Each path below is one point turned by a fixed rotation once a step. After each direction that follows a path, write how fast that rotation turns it, in degrees per step (0 if it stays still).
Each turn is a multiple of 5 degrees from 10 to 175, or 0.

11,-24,-9,38,-7,4,20,-22,7,5,19,-14,28,-9,-14,52,-3,24,-27,0,-5,20,-3,16,3,-3,19,-12,7,-11,17,9
7,2,3,35,-12,-1,29,-37,13,-19,21,-36,11,-11,-9,31,15,16,-9,9,-13,13,-2,19,17,-6,-14,-14,-1,8,37,-11
7,-24,19,27,-8,16,14,-10,6,-28,16,-15,17,-12,12,17,17,26,-15,20,4,7,14,39,-7,3,-14,-4,-18,13,45,7
16,-41,7,32,-2,14,5,-8,18,-11,6,-2,37,-16,3,36,-19,31,-25,5,-1,13,-8,31,7,1,4,-20,-2,3,14,14
6,-18,-3,40,13,2,32,-25,11,-20,4,-17,17,-10,-23,35,-9,19,1,-1,-24,12,-13,16,19,-21,-8,-20,2,3,29,3
10,-16,-3,40,-2,12,34,-12,-13,-17,18,-18,9,-4,-2,28,18,17,-10,11,-13,11,18,25,-14,-14,-6,2,-9,1,50,6
23,-23,3,35,-21,9,9,-11,6,0,18,-19,23,-10,11,42,-2,16,-42,16,3,15,4,30,-8,10,9,-10,2,8,24,0
-1,-14,18,28,1,-3,14,-29,25,-26,7,-25,16,-13,-17,41,-2,22,-14,12,-2,15,-17,26,20,7,-2,-26,-1,19,22,-1
-5,-28,12,27,10,11,27,-20,5,-29,17,-10,24,-14,-13,22,16,36,5,6,-4,8,12,26,8,-9,-11,-4,-21,-4,39,18
25,-31,-12,40,-16,19,20,-10,7,0,16,-5,37,-14,15,24,-5,27,-20,1,-12,8,4,28,0,-15,-7,-6,-1,-13,30,5
21,-12,-1,44,-2,4,17,-15,13,-19,-1,-24,6,-8,1,36,-14,9,-21,12,-19,12,-19,26,6,-11,-9,-25,9,21,34,-10
-2,-23,18,32,15,3,26,-11,-11,-30,11,-21,3,-4,-19,39,8,16,-14,16,-4,15,10,26,-8,3,3,-12,-13,18,38,16
10,-29,4,28,-15,8,26,-21,6,2,27,-9,37,-9,-10,42,7,29,-22,5,4,14,13,23,2,5,15,-2,-7,-11,21,12
11,-5,-3,36,-18,4,15,-35,31,-10,14,-24,23,-15,2,29,7,27,-11,4,-8,10,-14,25,22,-12,-11,-17,6,-1,31,-13
8,-20,12,34,9,14,14,-8,1,-39,8,-21,10,-18,10,13,8,23,-9,14,-8,9,4,34,2,-6,-25,-17,-15,17,45,6
19,-46,10,31,2,16,21,0,-1,-11,8,2,35,-8,-2,35,-19,22,-24,10,-7,11,7,32,-6,-1,3,-10,-10,7,20,19
9,-17,-7,42,0,-1,28,-26,17,-3,5,-13,19,-3,-22,51,-10,19,-12,2,-16,15,-17,19,9,-15,10,-15,12,-1,26,0
3,-2,-2,39,-1,5,28,-26,-6,-23,22,-35,0,-10,-7,30,26,18,-10,9,-9,15,9,19,0,-8,-9,-8,-8,3,47,1
20,-28,15,25,-21,13,15,-11,2,-10,25,-17,30,-13,13,26,7,22,-32,19,5,9,18,34,-4,13,-4,-6,-13,10,27,4
Directions:
8,8,-7,5,-11,3,-2,0,-1,2,3,-6,-4,-2,15,-8,5,-4,-4,2,-3,-2,2,2,-3,-4,-9,2,3,0,8,-10  90
-7,-1,-6,4,10,4,-12,5,-6,-5,1,-1,-7,-4,7,-1,10,8,-3,-4,8,5,2,0,-7,-1,5,0,-1,-7,6,9  120

55,4,20,3,-15,14,-18,3,7,-19,-16,0,-21,2,2,-5,-9,-26,0,-24,-18,7,5,-6,40,-4,40,-19,8,-8,-22,-2
37,8,16,8,-6,16,-10,13,7,-19,-1,3,-13,-25,15,-24,-3,-27,0,-13,-10,9,11,10,21,18,64,-9,8,-4,-26,12
11,-1,14,0,-6,33,-18,13,8,-36,14,3,-14,-34,4,-34,11,-29,-24,-4,-10,28,6,12,1,12,42,5,7,8,-26,11
16,-12,10,-8,-19,36,-22,9,9,-45,8,0,-14,-6,-11,-33,8,-19,-45,-12,-16,35,-1,0,10,-10,13,-4,12,8,-19,-12
37,-11,4,-5,-30,17,-14,7,9,-38,2,1,-5,23,-10,-30,-5,-16,-27,-26,-14,23,3,-4,27,-10,26,-23,14,-11,-8,-22
34,-1,-2,1,-26,5,-9,3,15,-32,7,8,1,20,8,-32,-5,-34,8,-29,-5,14,11,10,24,9,52,-19,7,-22,-6,-6
15,0,-1,-2,-12,20,-15,-2,23,-35,12,10,-13,-1,17,-27,10,-51,15,-25,0,21,3,17,9,20,41,10,-1,-10,-17,12
15,-11,2,-5,-8,38,-20,5,24,-39,8,2,-33,-3,7,-11,16,-42,-8,-27,-13,28,-10,0,7,11,13,27,7,8,-24,6
35,-14,-1,-4,-15,32,-18,18,17,-33,-1,-7,-30,10,-5,0,1,-18,-20,-29,-27,19,-12,-20,25,2,19,13,29,8,-16,-11
42,6,-7,-4,-23,16,-19,19,15,-25,-1,-6,-8,7,3,-6,-12,-13,-2,-16,-24,11,3,-13,25,1,55,-5,42,-1,-3,-10
27,20,-4,-6,-23,16,-30,0,28,-26,6,-1,2,-12,19,-26,-2,-24,8,-1,-7,16,11,9,7,3,61,-6,31,2,-11,3
14,6,4,-2,-24,27,-34,-14,38,-34,9,-5,-11,-15,20,-34,23,-22,-6,-5,-3,23,3,15,1,3,27,0,14,16,-31,0
18,-20,9,9,-29,25,-24,-2,27,-42,7,-13,-24,9,5,-25,31,-7,-16,-23,-17,19,-2,2,16,4,10,-5,9,22,-31,-18
22,-19,6,13,-31,14,-14,12,5,-45,8,-13,-16,26,-7,-10,15,-6,1,-28,-28,11,7,-6,27,7,39,-12,10,10,-8,-24
18,4,5,3,-27,14,-22,0,1,-48,10,-7,-8,16,0,-1,0,-32,21,-10,-24,12,16,3,19,2,63,-6,4,0,5,-4
22,14,14,-9,-18,25,-33,-22,16,-40,7,-2,-17,-7,12,-4,3,-49,15,2,-16,16,7,10,17,-4,38,4,-6,3,-15,13
39,-5,24,-5,-13,30,-31,-12,22,-24,-1,-3,-33,-16,9,-8,16,-34,-6,-9,-18,13,-2,-1,28,-3,11,0,-1,13,-36,9
44,-15,22,12,-12,23,-17,21,7,-19,-7,-5,-30,-16,-5,-15,16,-8,-14,-25,-24,10,3,-9,34,5,29,-12,14,12,-29,-4
25,2,14,13,-14,20,-13,30,-11,-34,-4,-4,-10,-14,-8,-21,0,-7,-13,-16,-20,18,16,1,18,5,65,-15,17,5,-11,-6
Directions:
0,13,-1,7,1,-4,3,-2,-5,-2,-12,-2,4,8,4,4,-13,4,4,-5,3,1,2,2,-1,0,16,-3,-1,-6,-1,-4  80
3,-2,11,0,6,1,5,2,-13,0,-1,6,0,-7,-7,-5,-5,-6,-10,1,1,2,4,3,4,-3,0,-8,-13,-7,-2,5  20

-34,-5,-30,2,28,-9,25,-15,-8,-22,-8,6,-6,14,0,29,20,25,14,17,14,-3,0,39,6,26,8,3,-2,14,3,-20
-20,-11,-16,-1,10,-1,17,-32,-1,4,2,-16,-16,9,-9,17,32,31,29,19,9,-9,-12,30,5,20,5,5,-17,22,-6,-38
-35,-6,-37,6,22,-15,21,-18,-5,-14,-17,10,-8,12,-4,28,24,23,15,20,9,-4,-4,35,3,26,10,12,-2,19,2,-16
-20,-11,-14,-3,20,3,20,-27,-5,-4,8,-16,-12,10,-3,20,28,32,28,16,16,-10,-6,36,8,21,5,-3,-16,16,-3,-38
-33,-7,-36,8,12,-17,18,-26,-2,-7,-18,6,-12,12,-8,23,28,25,16,22,2,-4,-10,29,1,24,9,19,-6,21,-2,-20
-25,-11,-17,-5,27,3,24,-17,-8,-8,3,-10,-8,10,2,24,23,29,27,15,20,-10,-1,40,8,25,9,-9,-9,17,2,-32
-28,-4,-30,8,6,-15,16,-33,2,-5,-10,-2,-15,11,-13,22,33,30,19,21,1,-4,-14,27,2,20,4,21,-14,20,-6,-26
-31,-14,-25,-4,31,-2,23,-13,-10,-7,-10,-1,-6,10,4,25,20,24,23,17,20,-8,2,39,7,27,15,-5,-2,19,5,-26
-21,-2,-23,5,5,-8,20,-35,4,-9,4,-7,-16,12,-11,22,34,34,20,17,4,-7,-14,30,4,19,-2,14,-19,18,-7,-31
-37,-15,-29,1,27,-8,18,-15,-10,-3,-21,2,-8,10,0,22,21,19,21,21,13,-5,-1,34,5,27,18,5,-1,23,4,-24
-18,-4,-21,1,11,-2,26,-30,2,-12,11,-7,-13,12,-7,26,32,36,24,13,11,-10,-9,37,4,20,-3,3,-19,15,-4,-31
-39,-13,-29,5,20,-12,14,-24,-8,0,-23,-2,-11,11,-5,18,24,20,20,26,6,-2,-7,29,8,26,16,14,-2,24,-1,-28
-17,-5,-24,-4,19,-1,27,-21,-2,-13,9,-3,-9,11,-2,32,27,34,25,11,18,-13,-3,41,1,23,1,-4,-13,15,2,-25
-36,-10,-25,9,15,-12,12,-31,-5,-2,-14,-8,-14,13,-9,13,27,25,18,27,2,1,-13,26,10,23,12,20,-9,21,-6,-34
-21,-8,-32,-4,22,-3,27,-15,-4,-8,-5,5,-8,9,1,33,26,29,26,13,19,-14,0,42,-2,25,8,-4,-6,20,6,-20
-33,-6,-18,7,14,-9,15,-35,-3,-11,0,-14,-13,15,-9,13,28,30,16,23,4,1,-12,27,13,22,3,14,-14,15,-7,-37
-25,-11,-36,-2,19,-7,22,-16,-5,2,-17,7,-10,7,-2,30,26,24,27,16,14,-12,-3,38,-4,25,14,3,-5,25,5,-18
-29,-3,-15,4,18,-5,22,-29,-4,-21,8,-12,-10,16,-5,19,27,33,15,19,9,-2,-8,33,13,23,0,7,-14,10,-6,-36
-26,-13,-34,1,15,-10,16,-23,-3,11,-22,1,-13,6,-5,23,28,23,27,21,9,-10,-8,31,-3,24,16,10,-6,29,1,-23
Directions:
2,11,6,4,5,6,3,4,-4,7,-5,15,3,1,-8,-9,0,-1,-2,0,-2,5,-2,4,0,-15,-5,-5,-2,0,-1,-5  0
-4,-2,-9,-2,7,-2,3,10,-3,0,-12,12,4,-1,5,6,-5,-5,-1,-1,4,-2,6,4,-4,3,6,-3,9,3,6,11  155
8,-7,2,-7,-1,8,-2,1,-1,19,-1,-5,-2,-6,2,-1,2,-1,11,-2,5,-8,1,1,-5,-1,6,-9,-2,7,2,-3  170

10,26,-24,-18,-14,8,-3,-1,-16,-11,0,-12,17,4,3,-1,19,12,-10,11,-12,-3,-25,-11,34,-22,-36,-30,-19,7,-24,-21
18,16,-20,-41,-8,13,31,-8,10,12,-8,-8,30,-1,-2,-3,18,7,-13,4,-22,-13,-14,3,-1,-12,-40,-20,-19,-11,-20,-18
-8,10,-26,-26,-15,19,12,-10,5,0,0,-36,16,7,0,-4,21,-4,1,5,-13,-17,21,-17,1,-1,-46,-7,2,0,-36,-25
-23,20,-43,-20,-6,18,-4,-14,-4,1,11,-8,12,14,11,-12,16,10,-14,5,-13,-3,-11,-15,21,-22,-34,-19,-4,13,-41,-5
-7,12,-16,-32,-20,7,25,-28,4,15,3,-8,22,5,4,-18,23,3,-13,18,-24,-3,-35,-24,-1,-12,-19,-26,-13,3,-17,-15
9,19,-9,-16,-22,22,16,-3,-11,-9,0,-31,17,4,-3,4,29,-1,5,27,-15,-8,-10,-26,13,-4,-35,-18,-5,-5,-17,-39
8,27,-29,-22,3,33,9,4,-5,3,6,-2,21,16,3,14,16,19,-11,7,-11,-6,-7,3,17,-15,-47,-17,-13,-2,-33,-17
-10,13,-19,-47,-12,24,25,-24,19,22,6,-7,20,7,1,-4,16,11,-13,5,-18,-11,1,-8,-16,-4,-36,-7,-7,6,-31,-13
-30,18,-22,-26,-24,23,5,-19,-3,-10,11,-26,9,5,5,-12,22,2,4,25,-11,-12,-2,-26,9,-9,-26,-4,10,13,-31,-24
-14,22,-27,-11,-7,21,9,-11,-9,-2,13,4,19,16,9,-2,14,14,-10,30,-20,-7,-38,-10,23,-22,-31,-22,-8,6,-16,-13
12,17,-7,-26,-15,24,27,-18,6,20,-1,-6,23,10,5,13,22,5,-8,28,-22,-10,-21,-16,-14,-4,-35,-21,-10,-4,-5,-27
-1,25,-15,-25,-14,40,4,-7,-9,-3,-1,-19,17,8,5,22,26,12,8,20,2,-9,13,-17,3,-1,-40,-5,7,2,-31,-30
-25,23,-26,-35,-9,26,4,-15,4,7,13,10,21,16,4,8,7,30,-9,11,-5,-11,-10,2,13,-13,-39,-5,-9,15,-35,-5
-23,15,-11,-39,-26,12,19,-31,15,8,8,-6,18,-1,8,-8,10,6,-4,31,-23,-21,-18,-13,-12,-8,-28,-9,-1,18,-7,-18
-15,22,-23,-8,-17,26,7,-14,-13,-15,-1,-16,17,3,16,10,22,0,10,44,-12,-20,-14,-18,12,-11,-34,-14,14,0,-8,-25
-2,18,-25,-12,-3,24,7,-14,-4,15,0,14,29,24,13,28,14,19,-7,24,-6,-10,-24,-5,8,-7,-46,-24,-9,-2,-13,-9
-1,18,-5,-43,-25,21,7,-26,10,22,-7,-5,21,3,9,22,18,16,-2,15,0,-11,1,-16,-21,4,-37,-12,-4,15,-16,-22
-26,25,-17,-35,-25,22,-6,-17,-8,-16,-3,-9,20,-6,8,9,16,21,11,23,7,-19,2,-7,17,-9,-32,2,8,15,-27,-17
-26,15,-25,-23,-14,5,11,-19,8,0,4,11,29,10,10,4,-1,17,-5,29,-16,-28,-27,8,16,-16,-43,-13,-8,11,-8,-6
Directions:
1,-7,10,-2,-9,-7,4,-4,9,7,2,-9,-1,3,-5,-1,-2,-6,1,2,-4,-4,5,-7,-10,10,-3,0,-3,5,6,-8  125
3,-3,-8,3,8,7,-2,0,3,10,-3,0,0,7,4,10,2,-2,-2,-7,4,2,14,-2,-10,5,-7,0,5,-5,-7,4  80
3,2,-3,5,0,1,4,-2,-7,-1,11,-3,1,-4,1,6,-4,-6,12,-6,-1,0,5,0,-3,2,10,3,-14,3,6,12  0
